(in the rows, 128 means zero)
Each path below is one point turned by a fixed rotation once a step. After each direction that follows a path, write how fast that rotation turns it, in degrees per step (0 if it stays still).
Each turn is a multiple of 5 degrees from 10 to 175, or 0.
Each row of a path follows its step; steps can be skipped.
Rotation 1:
step 0: [127 130 121 124 126 122 126 125 133 132 134 125 132 123 117 136 120 126
 131 122 124 128 115 129 127 134 136 123 124 123 137 125 129 128 132 127
 122 126 122 128 124 134 128 127 136 126 122 127 123 128]
step 1: [129 128 123 120 123 130 121 124 119 129 127 138 119 130 123 125 125 123
 127 128 126 130 129 124 126 127 130 125 118 133 133 128 120 119 129 131
 141 134 127 132 131 130 136 130 130 128 126 137 121 125]
step 2: [132 115 123 125 131 126 130 128 131 132 129 126 128 135 135 129 126 127
 132 131 136 131 125 123 134 130 124 139 128 135 129 128 134 118 118 127
 134 138 134 135 126 125 125 132 127 130 136 126 129 125]
step 3: [128 129 119 129 126 124 135 139 139 126 130 121 138 130 125 132 134 129
 135 123 126 129 125 126 121 133 121 127 131 121 129 132 137 129 132 132
 131 126 122 137 128 133 132 125 133 134 135 130 130 125]
step 4: [126 126 126 124 121 133 129 131 131 120 126 135 128 123 114 128 125 121
 119 119 125 135 122 132 123 125 138 134 136 131 129 131 124 127 133 132
 132 119 125 133 129 128 133 127 126 127 125 127 127 122]
step 5: [131 127 128 116 131 123 133 122 123 132 124 130 129 138 124 122 116 135
 125 126 129 134 120 125 139 128 135 132 119 123 131 130 125 123 120 125
 132 121 130 128 124 129 130 131 126 123 128 127 128 128]
step 6: [124 130 123 125 132 127 131 134 128 139 127 124 128 130 138 126 139 135
 128 132 126 133 127 123 124 131 123 132 120 126 131 138 129 124 131 116
 135 134 129 132 134 126 137 130 126 130 126 136 135 124]
step 7: [129 112 125 127 125 126 133 133 133 133 134 121 128 117 121 135 130 127
 130 126 128 132 117 132 120 129 123 132 139 132 126 127 130 121 134 125
 122 133 129 129 128 129 127 126 123 127 122 127 132 126]
step 8: [133 127 121 121 122 121 128 127 129 123 134 126 124 132 109 130 120 125
 136 126 124 134 132 129 131 128 131 122 122 121 130 127 130 127 131 134
 126 125 122 125 126 129 135 123 123 123 126 132 124 130]
step 9: [123 134 123 123 135 128 126 127 130 131 132 131 118 133 124 126 125 124
 122 129 126 136 136 126 133 129 135 133 124 138 137 133 123 125 125 124
 141 134 132 131 127 120 132 122 132 129 130 126 122 124]
Speeds:
[125 131 130 125 128 129 127 127 129 127 129 129 129 128 128 130 128 128
 129 129 127 128 130 128 127 130 126 127 127 127 128 130 127 132 130 125
 129 129 126 131 128 129 131 129 128 128 130 128 126 129]	135
[129 128 130 128 128 127 128 129 129 126 127 129 129 127 124 127 126 128
 128 128 126 127 127 125 124 126 130 127 126 128 128 126 128 128 131 128
 128 129 131 128 129 128 126 131 126 127 129 128 127 130]	100
Rotation 2:
step 0: [126 136 128 125 120 128 137 121 130 129 131 127 130 115 129 125 134 128
 132 129 134 135 136 125 137 132 137 119 134 131 130 128 125 132 133 128
 127 133 134 125 130 134 127 126 139 133 142 123 141 127]
step 1: [131 125 125 123 121 132 115 130 123 134 133 134 122 121 128 126 118 131
 124 119 130 138 131 133 132 123 125 133 128 133 126 117 123 134 122 133
 131 125 132 126 127 127 136 118 113 133 125 131 128 129]
step 2: [126 125 127 129 131 131 130 132 117 129 123 134 129 125 134 122 127 138
 132 145 127 122 136 127 125 131 124 128 124 140 132 131 140 135 131 126
 130 137 138 121 133 126 129 136 128 126 136 125 132 127]
step 3: [118 130 126 129 122 143 122 128 136 115 131 125 117 125 125 129 132 132
 131 121 124 138 132 132 129 126 125 124 127 120 123 123 123 128 133 127
 137 127 137 126 131 128 136 125 134 127 130 117 133 127]
step 4: [120 125 123 133 126 129 140 126 120 139 134 134 131 121 136 133 123 132
 125 130 126 125 120 133 140 126 128 128 124 131 120 126 136 134 127 138
 127 123 129 129 131 134 132 119 123 134 140 128 125 128]
step 5: [139 126 134 118 133 124 118 127 131 131 125 139 121 130 121 124 129 138
 132 128 131 127 131 130 129 131 127 120 127 130 126 121 126 127 140 131
 135 128 137 119 125 116 130 130 130 126 143 127 131 127]
step 6: [128 128 136 146 123 139 135 135 130 127 126 133 128 109 125 127 130 129
 131 133 128 138 130 124 136 125 130 131 133 129 123 127 127 135 124 128
 136 132 128 130 131 126 123 128 119 125 128 122 134 131]
step 7: [119 125 125 120 136 119 128 129 115 131 129 130 117 121 127 134 133 132
 124 125 124 123 135 132 133 127 125 133 121 134 125 128 114 136 127 123
 132 127 134 123 124 134 136 122 131 133 134 126 133 121]
step 8: [129 123 125 132 115 138 122 130 130 133 128 131 121 128 128 119 126 140
 117 135 131 126 134 130 138 140 120 128 138 125 135 128 137 125 132 133
 136 122 125 126 127 127 127 132 125 129 136 124 129 127]
step 9: [126 126 138 126 131 127 130 120 123 124 116 133 124 117 132 124 134 131
 135 122 121 144 132 134 129 121 121 121 130 136 118 129 134 129 124 127
 125 127 129 128 130 132 130 121 132 124 136 118 127 132]
Speeds:
[126 127 128 131 127 125 130 128 125 127 126 129 129 127 129 126 129 128
 129 127 130 128 127 126 128 129 129 127 127 129 128 131 130 125 127 129
 128 131 128 127 128 128 129 124 126 127 128 128 127 126]	155
Rotation 3:
step 0: [126 129 129 128 133 120 128 120 131 130 123 123 131 133 139 129 144 126
 119 123 132 133 121 125 137 127 123 128 121 127 122 121 127 126 115 129
 132 130 123 120 122 128 127 134 132 125 119 134 130 122]
step 1: [122 128 134 130 139 123 126 133 140 136 119 123 134 130 126 130 138 137
 127 124 138 129 123 120 138 126 129 132 129 129 132 133 134 124 123 125
 125 139 132 128 125 129 128 134 128 137 137 127 121 125]
step 2: [135 138 132 127 132 133 129 122 141 130 116 123 125 136 121 130 134 128
 123 126 130 133 128 127 138 127 130 125 122 122 131 121 122 121 129 115
 125 128 130 131 124 125 136 126 134 125 127 130 126 117]
step 3: [129 130 128 129 130 121 125 119 135 132 120 113 116 134 123 134 131 132
 124 132 120 124 129 122 133 128 126 127 135 128 129 131 126 127 127 121
 127 135 119 124 120 122 125 131 124 135 136 117 131 125]
step 4: [137 130 123 122 126 128 121 123 138 125 123 124 121 127 119 128 131 133
 122 133 134 134 124 118 132 139 125 140 128 127 115 131 127 127 125 120
 129 126 129 123 126 127 122 120 129 129 122 124 121 124]
step 5: [126 135 133 129 122 127 128 121 143 134 124 124 123 132 126 131 131 125
 124 136 134 132 136 128 132 135 124 132 127 132 125 120 136 134 132 128
 129 134 127 124 132 135 120 137 122 138 120 120 131 127]
step 6: [129 133 131 128 134 117 120 120 134 130 122 132 123 125 131 131 133 120
 120 122 133 132 124 126 135 129 128 129 134 130 118 116 132 130 129 132
 119 126 131 115 123 130 116 127 129 126 129 133 126 121]
step 7: [119 130 131 127 135 124 120 126 132 132 123 122 134 126 125 131 133 137
 123 130 136 132 125 131 133 122 127 118 127 132 122 130 130 120 123 120
 120 128 126 123 129 140 120 139 121 135 122 129 122 123]
step 8: [125 127 137 128 137 121 123 127 141 126 122 129 123 139 125 131 132 133
 127 124 128 135 126 118 134 135 134 124 129 129 130 114 119 119 124 127
 121 123 131 133 126 138 133 129 125 126 129 128 125 127]
step 9: [132 129 123 131 129 124 128 116 134 131 121 124 132 132 122 132 134 136
 126 133 120 130 130 124 138 120 131 130 134 133 122 124 122 125 130 118
 116 137 126 137 119 127 125 137 122 123 128 126 130 129]
Speeds:
[131 130 129 128 126 127 131 129 129 129 126 128 128 127 127 128 128 129
 127 127 126 126 127 124 126 127 130 127 127 127 131 130 126 129 126 126
 125 127 128 130 127 128 129 127 125 127 127 126 129 127]	55
[129 128 128 128 126 129 128 129 127 131 130 131 128 128 131 127 132 125
 130 128 128 129 128 127 128 129 128 127 127 127 126 129 126 129 128 130
 126 127 129 126 129 127 125 129 127 131 127 125 127 127]	55
[125 127 130 127 127 128 127 126 127 128 127 126 128 128 129 126 128 129
 128 129 128 128 129 127 127 129 127 126 128 123 131 128 128 130 128 131
 129 128 126 129 127 131 128 131 128 129 128 125 129 127]	155
Rotation 4:
step 0: [130 130 130 128 121 129 124 125 134 131 134 130 114 136 126 125 124 122
 130 130 126 119 123 133 133 118 131 132 118 139 131 129 126 139 129 120
 117 129 126 132 128 137 126 125 127 128 128 134 133 129]
step 1: [129 123 128 126 122 129 125 127 118 122 128 137 132 137 131 136 123 135
 125 129 127 127 125 123 129 122 126 121 126 137 131 124 133 133 144 126
 124 127 132 121 130 125 138 129 128 132 118 132 125 131]
step 2: [131 137 130 127 130 130 128 129 125 123 124 122 130 133 133 128 133 130
 133 128 133 130 133 135 117 131 125 117 133 125 130 128 137 134 136 137
 137 124 135 132 127 123 123 137 139 136 125 126 133 130]
step 3: [126 134 129 128 137 125 132 123 141 130 140 122 125 128 127 126 134 128
 134 121 131 131 116 136 129 123 125 129 130 130 125 130 138 129 126 121
 132 123 123 139 122 130 123 121 131 128 125 125 129 136]
step 4: [128 126 124 131 126 135 127 127 121 131 137 134 136 129 118 134 126 126
 131 122 122 122 125 130 130 122 127 133 124 130 137 126 128 133 126 129
 118 119 118 124 129 127 129 112 124 134 125 121 131 134]
step 5: [130 130 126 134 127 132 123 124 120 125 126 129 132 133 130 131 130 128
 129 128 116 126 135 130 129 125 130 124 115 136 126 131 132 143 125 139
 130 134 136 125 135 133 131 132 128 137 134 132 133 130]
step 6: [127 128 133 129 132 126 131 124 136 127 121 125 131 133 136 125 136 129
 126 126 121 124 123 121 124 126 126 132 130 133 120 120 133 133 134 117
 131 127 139 133 123 132 135 141 133 133 122 128 133 135]
step 7: [129 139 138 126 131 131 138 134 131 125 131 132 130 124 126 131 127 128
 128 135 132 125 133 124 127 121 120 127 139 129 129 135 129 128 129 123
 127 115 124 128 125 123 123 127 127 133 115 120 134 136]
step 8: [128 137 126 126 133 129 124 118 127 127 137 132 131 128 125 134 135 124
 122 126 125 124 127 132 131 127 121 123 119 119 128 145 137 125 127 135
 128 125 129 129 131 127 120 116 123 132 126 132 130 125]
step 9: [123 130 126 142 126 123 125 127 124 136 130 122 136 123 125 124 129 121
 129 120 118 126 121 126 126 127 140 132 121 121 129 122 136 131 136 125
 129 131 134 128 130 136 132 123 127 138 126 131 129 125]
Speeds:
[126 128 129 130 127 124 127 128 129 128 126 128 125 129 130 128 129 126
 127 128 129 128 129 126 130 125 131 129 128 129 128 125 129 128 128 127
 129 125 125 132 127 129 128 127 127 128 127 126 128 128]	115
